Each run below is a few steps of one of 6 hidden systems, one row a step.
seq 1, Loz (8 x 22):
[[-12 -26  13  25   1 -56  -3  24  15 -11 -35  -1 -20 -25 -45  23  15   9
    4  28   9  27]
 [ 22   7 -38 -35  21  -5  40 -42   8 -19   4   7   5  -4  12  13  35 -13
   -7 -35 -22  12]
 [ -8  15   9 -26  -4  17  -9  24 -57  39  13 -29  -5   5   1 -12  -2 -32
   -6 -10  26 -31]
 [-21   0  42  52   0 -24 -10  22   8 -15 -11  -6  28 -21 -43  20  14  16
  -12  13  13  27]
 [ -3 -10 -41 -42  20 -26  11 -33  37 -31   0   4 -12 -13  22  35   5 -12
    6 -25  -2   8]
 [ 14  23  -9 -25  10   7  31  22 -49  29  18 -21 -21  16 -27 -32   1 -16
   -1   5   5 -38]
 [ -9 -16  42  26 -19  -3 -25  29 -10   8 -39  -9  23 -19 -18  16  27  -1
  -21   3   1  44]
 [-13   7 -24   5  20 -31  11 -57  24 -33  32  17  11 -18  23  33  10  -5
   14 -27  14  -5]]
seq 2, Koriv, 8 rows:
[[-35  40  18  24  16  11 -39 -27 -48 -24  60 -12  42 -13  25   9  16 -25
   -4 -44  29  -8]
 [-44   6  15 -32  13 -27  -7  44  45 -16 -24 -51  14  -2 -44  22 -27  -2
  -24   1  29 -29]
 [ 26 -11 -25   8  22 -55  59  -1  -8  -3  -9  10 -40 -16 -57  10  30   6
   14  22  -6  16]
 [ 17   5  -4 -25   3  24 -20 -11 -49 -16 -13  -6  12   5  24 -23  58 -22
  -24 -43 -41  40]
 [-35  16  24   2  -8  -7 -10   1 -34  42  18 -26  18  -8   8   8  -5 -30
   -2 -13  53 -50]
 [ -5  23  15  17  24  -2  30  24  38 -35  11 -11  33 -16 -61  37 -12  24
  -19   2   8  23]
 [ -1 -28 -36 -38  16 -52 -18  -5 -15 -27 -19  -3 -60 -11   3   6  29 -23
   15  -5  -9  22]
 [ 10  28  17   5   1  11  27 -11 -36  20  -5 -13  29  24 -11 -58  39  -6
  -23 -15 -23 -40]]
seq 3, bosi:
[[ -5 -20   6  -1 -16 -35  13 -67  52  -5 -75  10  36  22  38 -55  62   2
  -26 -26 -54 -41]
 [ 49   5 -31 -36 -15  61  69  -2 -20  86  42  17 -13  -1  20  37 -46 -19
   23   5  34 -21]
 [-11  21  33  61  18  23 -79  45 -51 -65  53   4  -6  -6 -26 -12 -11  26
    9  20  -9  61]
 [-48 -32  11 -14 -22 -50 -36 -46  78 -13 -73  -7  24  13  47 -28  16  -4
  -17 -17 -16 -54]
 [ 61  15 -45 -17   9  23 112 -24   1  54  42  30 -21   8 -17   9 -27   5
   26  17   6 -38]
 [ 16  -6  23  14  -7  60 -77  73 -56 -29  11  -3 -17  -6  -9   2 -13  11
   -5  14 -23  94]
 [-57 -13  21  31 -13 -70 -45 -73  20 -15 -31   2  27   0  52 -38  48 -17
   -2 -25   3 -62]
 [ 38  25 -29 -39   6  54 100   0  54  42  27   5  21  16 -17  27 -62  17
   -2   6  11 -46]]
seq 4, teko:
[[ 27 -23 -19 -59 -12  10  56  40  15  58 -39 -19 -21 -11 -26  47 -15 -17
   -9   9  18   9]
 [  5  20  -6  14  35 -12  -4  14 -61 -39  49  -5 -13 -33 -36  38  29 -13
    6 -14  15  65]
 [-46  -9  12 -48   1 -36 -29   5  18 -14 -54 -48  22  -5   6   2  33 -34
  -37 -38   7 -17]
 [ 19  -1 -13  -9   4 -28  75  16 -15  60   4  -6 -30 -14 -49  26  -8 -13
   17  28  41 -29]
 [  8  10  -5 -22  27  26 -13  41  -1 -59  10 -17   9 -18 -31  44   4   5
  -22 -21 -15  84]
 [-37 -21  -9 -22   1 -74 -32 -27 -33   5 -25 -19 -31 -15  24  -5  50 -47
    8 -20  22 -26]
 [ 20  27  13 -17   6  21  86  29  15  39 -14 -28  42   6 -62  11   1   4
  -34  -1   8 -23]
 [ -2 -27 -18 -14   3  -3 -47  37 -16 -17  18   4 -51 -36   2  67 -28 -11
   26  11  29  71]]
seq 5, bufez (8 x 22):
[[-20  10  -5 -35   0  40 -22  -1  55 -19  16 -10  30  12  33  18 -56   4
   -8 -19   8 -25]
 [  9   6 -10  33  15 -31  12  10 -29  -3  37  16 -52   5 -37 -31 -16  16
   36  46   7 -26]
 [ 36 -24   0 -13 -15  27  10   8  24  -7 -55  10  14   6   0  -6  26  13
  -25  -5 -57  53]
 [-23  -8  -4   0 -17 -20 -23 -55 -18  28  14  11  -2  -4  64  -3  10 -31
   21 -18  27 -48]
 [  6  41  30  22   9  57  11  42  -3 -12  33 -13  43  16 -44 -15 -31  28
  -22   8  -7  -1]
 [ -2 -54 -22  -4 -11 -38 -40   6  22  -8 -21  23 -65 -17  19  25 -21   4
   36  32   5  30]
 [ 20  31  -4  20  15   1  55 -56   5 -14  10  14  46  19  -2 -39  46  11
  -18 -27 -39 -28]
 [ -1 -20   2 -55 -28  43 -40  55 -25  49 -19 -25 -30  10  26   0 -42 -26
   -2   8  18 -10]]
seq 6, Loz, 8 rows:
[[ -5  13 -65 -64  57 -53  34 -11  -6 -43  43 -19 -50 -23 -25  51   4 -28
   20 -22  26   5]
 [  2  17   6 -46  15 -19  23  49 -68  19 -37 -57 -14  14 -62 -48  56 -33
  -37 -11 -12 -18]
 [-21 -19  39  36 -19 -42   7 -14 -15  32 -37  -5  39 -50  -4  61  60 -28
  -15 -22  40  38]
 [-18  47 -27 -29  50  -2  24 -22   5 -53  64 -23  29 -18 -12  53  -2 -17
   -9 -49  29   3]
 [-29  -2  -5 -58  16 -43 -18  61 -35   6 -23 -60 -50   3 -47 -16  -1 -32
   -7  12  24 -29]
 [ 10 -11  21  40   1 -54  56  -8  -7  11 -42   4  18 -30 -55  20  68  -1
  -16   3  -2  32]
 [ -3  13 -30 -59  17  17   5 -31 -12 -12  24 -16  22 -22  40  55  24 -42
  -13 -66  16  26]
 [-36  35  18   4  24 -28  -7  34 -56   4  37 -43 -12   1 -50 -22  -5 -22
    0   8  43 -54]]
seq 7, zigud:
[[-29 -11  -6 -23  12 -34  -8  41  68 -24 -19 -22 -27   5 -39  12 -59  21
    5  36  18 -32]
 [ 53 -16 -30  11  11 -23  67 -14  -7   4 -11  31 -35 -10 -34   6  34  13
   14  20 -30  34]
 [  6  -1   9 -33 -15  29 -32   0 -64  18 -20 -17  11   4  35 -20  49 -39
  -23 -41 -17  19]
 [-46  21  34  32  -6 -16  -8  -8  10  19  23 -15  35  -4  -1   5 -24  -3
    1   1  52 -64]
 [ 10   0 -14  -8  19  10  21  27  51 -41   7   1   4 -15 -36  51 -31  26
   -5   8  -4  44]
 [ 15 -17 -38 -23  15 -41  -9 -16 -42 -16  -5   9 -64   4   6 -32  38 -18
   21   2 -25   4]
 [  4  12  39   7 -22  26  23  13 -13  46 -33 -19  45  17 -14 -36  21  -4
  -34  -5 -10 -32]
 [-17 -11   6   9  -8  -4 -11  -6  15  15  21   8   9 -38  19  75 -25 -11
   16  -5  53  18]]
seq 8, bosi:
[[ 25 -43 -33 -66 -20  12   7 -16  40  19 -55   8 -13  -2  50  26   7 -16
   -8 -19 -25  24]
 [ 17  37  -8  16  18   9  20 -12 -89  17  65   5 -17   7  -9 -33  20 -19
   20  -5  10 -26]
 [-28  -3  55  19 -23  37 -44  51  38  -4 -30 -21  50  -2 -11  18 -33  20
  -32   8   7  21]
 [ -9 -24 -39  15  13 -77  10 -67  27 -20  12  33 -40 -18  25  17  13  -3
   42   6  13 -23]
 [ 40  30 -18 -59  17  72  36  35  -5  -6   2 -23  15  37 -23 -34 -10   4
  -34 -17 -46   2]
 [-15 -39  31  46 -36 -36 -43  20 -50  51 -20  11 -38 -24   6   7   8 -15
   28  37  37  10]
 [ -5  38   5  23  22  21  22 -57  49 -59  27  11  83   1  12   9  21  19
  -27 -48 -25   5]
 [ -6 -30 -36 -76  -7  -7 -18  41   3  38  -8 -20 -76   5  13  16 -61 -25
   29  25  34 -33]]
seq 9, teko, 8 rows:
[[-34  16  30  16   7   3 -72  11 -46 -34  16 -20  16   1   9 -26  21 -14
  -11 -21   1   7]
 [-21 -16  17  12 -16 -43  25  -9  52  31 -41  -4  11   2 -15  -3  -9   7
   -3  20  18 -57]
 [ 44   6 -37 -16  16  33  44   3  12  -5  37  23 -20  -3 -10  31 -32  16
   16  10  -8  26]
 [ -9  -2   2  -8   6   4 -65   6 -49 -38   1  -8 -11   3  21 -30  32 -16
   -6 -20 -27  32]
 [-18  -7  32  26 -23 -30  23 -19  14  45 -38  -4  31  -1  -3 -12  22  -5
  -11   4  16 -49]
 [ 21   8 -16  -9   8  38  34  14  27   7  35  12   2  -7  -9  47 -54  15
   11  10  17  10]
 [-10   1 -13  -8  21 -16 -54   6 -34 -59  17  -4 -36   4   5 -30  14  -5
    8  -6 -23  21]
 [ -1 -16  19   5 -21 -23  21 -19  16  35 -58  -3  22   8   1 -28  38  -6
  -19  -2 -14 -33]]
seq 10, bufez:
[[-11 -13  24  73 -23 -24 -32 -23 -27  22  19  34 -15  -8  23 -20  -1   7
   35  31  18 -21]
 [ 25   9   2  -4  -4  67  13  -2  59 -23  -1  18  46  21  11  -2 -30  35
  -22  -7 -43  18]
 [ -3 -24 -27   0  -9 -27 -36 -21 -27  14  19  23 -68   9  42 -31 -18 -11
   49  25   8 -38]
 [ 31  21  36  46  -7  49  24   8   6  -7 -11  12  58  21 -26 -41  18  36
  -32   3 -51  16]
 [ -9 -47 -19 -27 -32   2 -54 -12  21  29 -13  20 -41  -7  75  23 -41 -15
   33   9  19  -7]
 [ 14  52  18  68  23  19  33 -30 -18 -30  55  23  45  18 -28 -49  17  34
   -4  -1 -27 -21]
 [  8 -51 -11 -61 -30  30 -50  49  34  20 -53  -8 -45  14  31   0 -51   0
    4  23 -15  15]
 [  9  16  14  98   3 -35  30 -73 -30   0  41  53  19 -11   4 -25  47  15
   25   5   1 -18]]
seq 11, zigud:
[[ 30  14  -9  16   3   7  28 -21 -26  10  15  19 -11  26  -1 -57  14  10
    9  11 -32 -34]
 [  4 -21  28   0 -37  43 -28  28   5  38 -30   1  17  -4  22  16 -18  -3
  -10   5   4  22]
 [-12   9  -9  39  11 -22  -5 -56  12 -27  45  30  11 -11  26   8   1   9
   23  -7  10 -15]
 [ 16   4 -11 -45   5  47  -8  33  20 -17 -10 -13  -2  28  -2 -25 -30  11
  -17   1 -35   1]
 [  8 -28   1  40 -19 -32  -1 -13 -16  37  -3  31 -39 -11   8  -5  -3   3
   37  39  16 -14]
 [ 16  15  15  10  -3  48   7 -16  17 -21  -4   7  60   7  13  -4  20  12
  -31 -32 -38  29]
 [-19 -15 -23 -30  -6 -11 -36  -8  -7  13  19   0 -44   0  45   5 -36 -21
   31   4  31 -36]
 [ 20  23  26  57   7  22  32  13  14 -16  14  15  29  14 -49 -29  -7  43
  -10  26 -27   1]]
seq 12, Koriv, 8 rows:
[[ 40 -18  -4 -28 -33  67  40  29  50  58 -21  15   6  14   8  20 -62  20
   -1  26  -7  -3]
 [ 20 -10 -14  60   2   6 -30 -22 -19 -26  59  59 -39 -10  25   0 -26  27
   53  32  -7  32]
 [-17 -16  13 -15 -25  24 -54 -14  55 -19 -44   1  24  34  55 -51 -13  14
  -18  -9 -45 -29]
 [ 28 -16 -14   4 -24  12  56  -2  21  78   9  28 -26   3   5  16 -55   8
   34  44  32 -50]
 [ 33   6   4  43   5  56 -24   5   9 -55  32  42  11   5   4  -3 -17  43
    6   9 -49  68]
 [-31 -44  -9 -22 -30 -29 -67 -27  18  14 -31   8 -36  10  76 -23 -16 -18
   25   5   6 -44]
 [ 35  27  10  27  -6  48  77  -5  39  35  15  20  41  31 -26 -27 -37  39
   -7  24 -16 -53]
 [ 23 -43 -15  -4 -16  29 -51  30  -3  -6   3  29 -45 -26  27  56 -33   4
   28  20   0  90]]

Name the system that made each run.
seq 13, 2 rows:
[[ 20  16  -4  46 -12  24  52 -62  24  36  51  49  25  10  32  -8 -33  21
   30  13  13 -60]
 [ 37   5 -18 -28   3  79 -41  48 -28 -26  26   7 -32  28  11 -33 -39  16
    4  12 -47  39]]

bufez
seq 14:
[[ 11 -19  -5 -21 -29  23   1 -10 -36  64   4   8  -4 -22  45  45   3 -37
   10 -18  35  13]
 [-23  50  17  36  32   8 -17   3 -25 -52  70  -8  29  -2 -26  -6 -10  11
   -2 -11  13  -5]]

bosi
seq 15 (2 x 22):
[[ 18  14 -41 -37  25   8  -8 -10 -23 -37  20   1 -42  39  11 -73   1   1
    9  -3 -50 -30]
 [ 15 -19  43  30 -48  32   5  29 -10  72 -45   4  17  14  -3 -34  -6   8
  -10  31  -8 -20]]

bosi
seq 16 (2 x 22):
[[-45   2   1   7   6 -23 -65 -12 -38  -8  52  -5 -21 -24  36  29 -19 -30
   31 -11  59 -12]
 [-20  26  23   7  20 -10  24  18  63 -39 -25 -26  42  23 -54 -32  -9  33
  -35   6 -23 -40]]

Koriv
seq 17:
[[ -3  -1 -23 -58  17   2 -26  23 -25 -22   0 -26 -26  -3   2   9   7 -27
   -8 -23  -3  24]
 [-15  15  26  34   3 -35  11   1 -32  13   2 -11   6   2 -35 -32  25  -4
   -2  11  12 -38]]

Koriv
seq 18, 2 rows:
[[-27 -33 -22 -30   0 -59  -9 -28  56 -11 -36  -2 -25  -3  23   8  -5  -9
   11   1   7 -34]
 [ 51  21 -25 -22  15  28  72   4 -31  26  17   4 -12  17 -30 -20  10   0
   -2   3 -22  -8]]

teko
seq 19 (2 x 22):
[[-13 -35  16  14 -29  -6 -75 -19 -12  -8 -33  16  -5  -1  60 -23  27 -11
    4  -8 -24  20]
 [  0  26  19  38  -8   3  55 -43  12  38  18  12  47  11   2 -20   0   9
   -1   0  14 -69]]

teko
seq 20, 2 rows:
[[-16   8  46  46 -28  25 -53 -27 -59  27   3   8  41   7  50 -42  40 -20
   -9 -24  -2 -14]
 [-40  10  20   2  -9  20 -16  -7  78  -8  11  -5  51   1  23  33 -62  15
   -7  -6  31 -41]]

zigud
seq 21 (2 x 22):
[[ 10  11  -4  40   4 -10  52 -36  50   5  17  30  14  16 -11 -21 -24  34
   16  25  -8 -57]
 [ 51 -13 -30 -43  -8  56   1  27 -26  20   1  13 -43  18  17 -16 -20  -2
   10  10 -32  28]]

bufez
seq 22, 2 rows:
[[ 32  -8  29  33 -18  48 -15  61  14  -2 -27  16 -15  42 -35 -69 -38  57
   -4  61 -59   6]
 [ 29 -60 -11  39 -44  -6 -15 -66  29  30 -26  74 -25 -10  81   4   7  12
   41  18 -21  20]]

bufez
seq 23, 2 rows:
[[-20   0 -18 -78  11  -9 -40   4 -35 -18 -23 -44 -14  10  26 -24  36 -46
  -24 -46 -14  -9]
 [-31  13  56  56 -11 -31  18  23 -17  41  -8 -20  35 -17 -50   7   7  -3
  -10  19  48 -32]]

bufez
seq 24:
[[ -5 -40  18  27 -18   4 -78  38  31 -33 -32  17 -31   4   9 -11 -31  35
   13  44 -28  46]
 [ 28 -10 -32  22   0 -16  37 -80  47 -10   2  54  -8  21  40 -39  10  26
   24   6 -43 -37]]

Loz
seq 25, 2 rows:
[[ -7  -3   6  59   0 -10 -30  -6 -10 -15  52  34 -21 -19   6  20 -33  19
   40  30  25  13]
 [  4   4 -15 -30  14  14  -5   0  51 -50 -22  -7   7  32  -1 -42  -8  22
  -21  -6 -55 -10]]

Loz
seq 26, 2 rows:
[[-10   3  15  -9  -6  40 -32 -20  31 -36 -12  -2  67 -11  43  32  19  -5
  -34 -53 -21  49]
 [-27   7 -32 -38  18 -40   4  -4  -9  15  36 -16 -51   3   1   0 -40 -23
   32  12  49 -74]]

Koriv
seq 27:
[[  3  19   6 -33   6  47  12  65  57  -8  -6 -26   5  41 -44 -29 -79  37
  -18  32 -15 -43]
 [ 28 -61  -3  58 -25 -53  -8 -16  -9  15 -35  56 -62 -19   1  -5  26  17
   42  52 -18  39]]

bosi
